[[32, 23, 25, 8, -26],
 [24, 16, 17, -26, -27],
 [-50, 6, -20, -17, -14]] => 16

[[44, 48, -46, -4, -12],
 [-23, -21, -56, 17, 41]] => 48

[[-25, 3, 8, -12, -47, -8],
 [54, -4, -11, -2, 16, -18]] => 3

[[-51, -31, -5, 10, -7, -21],
 [42, -21, -6, 33, 41, -14]] => -31

[[-43, 50, -24, 52, 16, 53, -32],
 [10, -8, -52, 17, -15, 26, 45]] => 50

[[-4, -48, 9, 10, -10],
 [38, -17, -56, 26, -14]] => -48
---
Input: [ 43 -22  -2  -7 -18]
Output: 43, -22

Input:
[[ -8 -23  23  12  33  14  -7]
 [-13 -25 -15   8 -15  44  17]
 [ -4 -22  -7  29  15  18  -5]]
Output: 44, -25

Input: [ 12 -12  -3 -53  23]
Output: 23, -53

Input: [-12  -4  41 -14 -24  16]
Output: 41, -24

Input: [-55 -31  20 -20 -30 -24]
Output: 20, -55

Input: [ 38   3 -50  -2]
Output: 38, -50

Input: [32  2 -8 -9 52 13 18]
Output: 52, -9
---
((-41, -3, 46, -24), (49, -24, -15, -45), (56, -16, -35, -19)) out -35
((-10, -7, -10, 49, 38, -13), (-9, 1, -9, 42, 32, -12), (-24, 4, -2, 47, 34, -28)) out -2
((-25, -45, 32, 5), (12, 46, 14, 4), (-9, -13, 13, -4)) out 13
((-47, 18, -20, 49), (-5, 12, 3, 28), (-46, -26, 26, 34)) out 26
((-29, -52, 48, 31, 41, 46), (-20, -57, 52, 19, -41, 7), (22, 0, -44, -27, -45, -42)) out -44
((3, -6, 42, 16), (49, -11, 18, -18), (12, -7, 48, -12)) out 48
((-24, -2, 9, 17, 33, 49, 37), (-16, -5, 1, -7, 9, 8, 12), (-17, -23, -27, -24, -30, -36, -43)) out -27
---
[[ -7  27 -22   1   8]
 [ 36   4   4   3 -13]
 [ 15 -11 -26 -50 -25]] -> 4

[[-13  -7 -20 -17  -7]
 [-17 -18 -20 -15 -19]
 [-18  -2 -22 -31  45]] -> -20

[[ 35  15 -45  27 -32]
 [ 17 -14  -8  35 -36]
 [ 20   3 -34  14 -24]] -> -8

[[ 17 -26 -26   7 -27]
 [ 29 -35 -16  27 -55]
 [  4   1  18   4   7]] -> -16

[[ 41  -2 -16  -2 -29]
 [ 24  16  31  -7 -38]
 [ -2 -27   7  15   6]] -> 31

[[ 51 -49  29  22 -41]
 [-21 -18 -15 -22  26]
 [  8  45 -35 -54  45]] -> -15

[[-16   4 -19  48   0]
 [-18   8  36  12   8]
 [ 56 -39  44 -45 -14]] -> 36

[[  4 -28   1  -5  17]
 [ -3  53  16  16  -7]
 [ -5 -39  15   7  38]] -> 16

[[  5 -42 -18  18  19]
 [ 31 -24 -27  -7   7]
 [  0  -1   0   0  -1]] -> -27
---
[[2, 35, 32, -3, 23], [1, -17, 31, 26, -46], [-30, 6, 16, -23, -17]] --> 1
[[35, 39, -12, 13, 9], [8, 35, 48, 55, 27]] --> 8
[[10, 3, 0, 8, 44, -17], [9, -22, 16, 16, -12, -6], [1, -8, -23, -4, -19, -19]] --> 9
[[10, 33, 5, 0], [17, 5, -39, 46]] --> 17
[[4, 47, -18, 45, -48, -52, -51], [45, -48, -52, -51, -26, -43, 41], [15, 47, -9, -10, 4, 47, -18]] --> 45
[[11, 32, -4, 25, 16, 40], [2, 2, 8, 37, 19, 30], [16, 32, -3, 27, 18, 38]] --> 2
[[11, 48, 2, 30, -38, -13], [-2, -14, -9, -6, -2, 1]] --> -2
[[32, 13, 42, 8, -29, 48], [11, 10, 12, 5, 10, 10], [-11, 10, 18, -13, 19, -4]] --> 11
[[-22, 2, 14, -17, 29, 4, 41], [21, -3, 10, -5, 42, 0, 0]] --> 21
---
[[-137.41  -53.08   21.05  -21.20]
 [-110.88  132.89  168.53   47.38]
 [-144.29  142.30  210.19   64.73]] result: -137.41

[ 1.082  1.077  0.390  1.480 -1.204  1.722  0.152] result: 1.082

[[-0.07  0.17  0.20 -0.08 -0.22  0.03 -0.14]
 [-0.07 -0.11 -0.13 -0.06 -0.13  0.01 -0.05]] result: -0.07

[[ 0.06  0.09 -0.06 -0.09 -0.05  0.16  0.08]
 [-0.03 -0.03  0.02 -0.21  0.09  0.03  0.06]] result: 0.06

[-138.44  113.68 -112.58 -167.33 -126.95] result: -138.44

[[ -7.992   5.221  10.267  11.867   9.715  -5.564   6.353]
 [  4.097 -10.100 -18.314   6.693  -3.685  -1.128   4.315]] result: -7.992

[[-2.10  1.36  1.15 -0.48  1.52 -1.44]
 [-0.21  1.11  2.23  1.92 -2.23 -1.14]] result: -2.10

[ 0.109 -0.146 -0.023  0.063  0.040] result: 0.109

[[ -65.110   26.729  129.965  -74.182 -109.792]
 [ -86.314   39.318   80.480  -15.266    7.892]
 [ -94.052 -144.859   80.908  -62.302  153.172]] result: -65.110

[[ 0.81  0.83  1.97  1.69  1.63  0.16]
 [-2.03 -1.19  0.19 -0.68  0.37  1.88]
 [ 1.56  0.15  2.05  1.22  0.79  1.91]] result: 0.81
---
((-14, -26, -32, 14, -38, 16), (-44, -38, -18, 39, 12, -6)) value 16
((-25, -45, 1, -3, -15, -18), (-5, 2, 3, 40, 18, 2), (28, -35, 8, 17, 23, 17)) value 2
((5, -25, 46, -46, -27, -29, 2), (-26, -12, -5, 0, 5, 4, 40), (8, 31, -28, -5, -31, 16, -15)) value 40
((-19, 17, -13, 16), (13, -5, 2, 40), (0, 18, -10, -14)) value 40
((-1, -17, -19, 13, 6, 43, -32), (-11, 39, 18, -23, -47, 33, -57), (-10, -5, -14, 7, -9, 40, -34)) value -57
((-7, 16, 11, 34, 27), (31, 23, -10, 48, -11)) value 27
---
[ 19  62 109 150 198] value 19
[242  25 465 910] value 242
[-109 -752  593  140 -277] value -109
[  35 -614  570 -349  245] value 35
[2882 9563 8596 4140] value 2882
[939 481 225 818] value 939
[-355  139  880 -602] value -355
[ 48 -32 -13 -28 -12] value 48
[-554  597  243  407 -312  128] value -554
---
[114, 192, 162, 101, 123, 205, 11] 114
[5446, 3032, 9384, 5689, 6963] 5446
[3, 0, 7, 8, 4] 3
[30, 3, -50, 16] 30
[7, 6, 2, 0] 7
[-1, 15, -17, 27, -35, 29] -1
[9388, 8710, 1184, 8376, 6998, 7063] 9388
[0, 5, 21, 28, 46, 80] 0
[-50, -29, 6, 29] -50
[4, 5, 8, 2, 7, 6] 4
---
17	-16	18	-5	-3	28	7
-32	22	16	16	-4	-6	12
19	-4	2	55	20	40	4
-> 18

-23	-34	27	-23	33	-34
-21	-36	52	-17	21	-26
-29	-20	26	-23	28	-47
-> 27

18	-3	-3	-4
0	0	0	0
4	43	36	-2
-> -3

-49	-24	-7	-52	6
47	-19	2	1	-8
-56	-14	-8	-50	-4
-> -7

12	-43	35	27	-21	-14
31	-7	9	-1	-13	-3
2	1	0	-10	-3	-3
-> 35

18	6	-12	28	-52	-5	27
-37	18	39	10	26	4	10
3	30	-32	8	1	-11	0
-> -12

-17	23	-19	-19	48	-3
28	12	-1	-22	18	-45
-9	-6	-12	-9	18	-56
-> -19

24	14	5	-48	-19	4	-21
20	-43	-15	30	7	-3	-15
12	7	-36	-17	-2	-7	24
-> 5
---
[[-11   0  36  -7 -35 -25]
 [-14  -7  26   7 -56 -44]
 [-15  -4  17   3 -15 -14]] ans = -11

[[-16   3  39 -24  32  13]
 [ 11  32  18  50 -42 -31]
 [  4  -4  25  17 -22 -33]] ans = -16

[[ -4  -9 -51 -45  28  41 -38]
 [ 11 -12   8 -43  38  48 -44]
 [ 40  23 -12  50  19  -8 -36]] ans = -4

[[-32 -34  19  -3 -40]
 [ -3   6 -14 -44 -14]
 [  8   8   2  21   7]] ans = -32

[[ 11  48  28  15]
 [ 20 -26   2  33]
 [-14  48 -25 -52]] ans = 11

[[-14   9  -9  -8]
 [-27  -5   2  15]
 [-21 -50  25   3]] ans = -14

[[ 23  25 -17 -47  43 -11]
 [  9  -3   3   3  43  11]
 [-23   9 -15 -26 -11  -9]] ans = 23
---
((-1, -44, 9, 30, -7), (46, -17, -4, 31, 6), (-18, -25, -23, 20, 37)) => -23
((21, 18, -25, -40), (9, -17, 13, 3), (13, 36, -1, -34)) => 36
((22, 9, -15, -13, -10), (-52, 48, 4, -2, -53), (-21, 6, 1, 3, -21)) => 1
((-4, 16, -32, 10, -46, -34), (48, 35, 20, 3, -21, 33), (7, 44, -21, -32, -22, 26)) => -32
((43, 3, 32, 8, -18, -41, 19), (47, 7, 33, 11, 49, -18, 29), (56, 0, 36, -14, -26, -18, 33)) => -26
((-29, 28, 16, -6, -51, -20, 10), (19, -19, -11, 5, 34, 14, -7), (12, 2, 4, -12, 16, -6, -2)) => 16
---
3159  6280  7883  9482  3705 ⇒ 3705
9992  1313  1773  5580 ⇒ 5580
802  226  244  335  599  906 ⇒ 906
2  6  4  4  8 ⇒ 8
1  7  7  1  8 ⇒ 8
-19  -27   22   36  -12   39 ⇒ 39
53  21  83   4  66 ⇒ 66
143   37  170   16  197   69 ⇒ 69
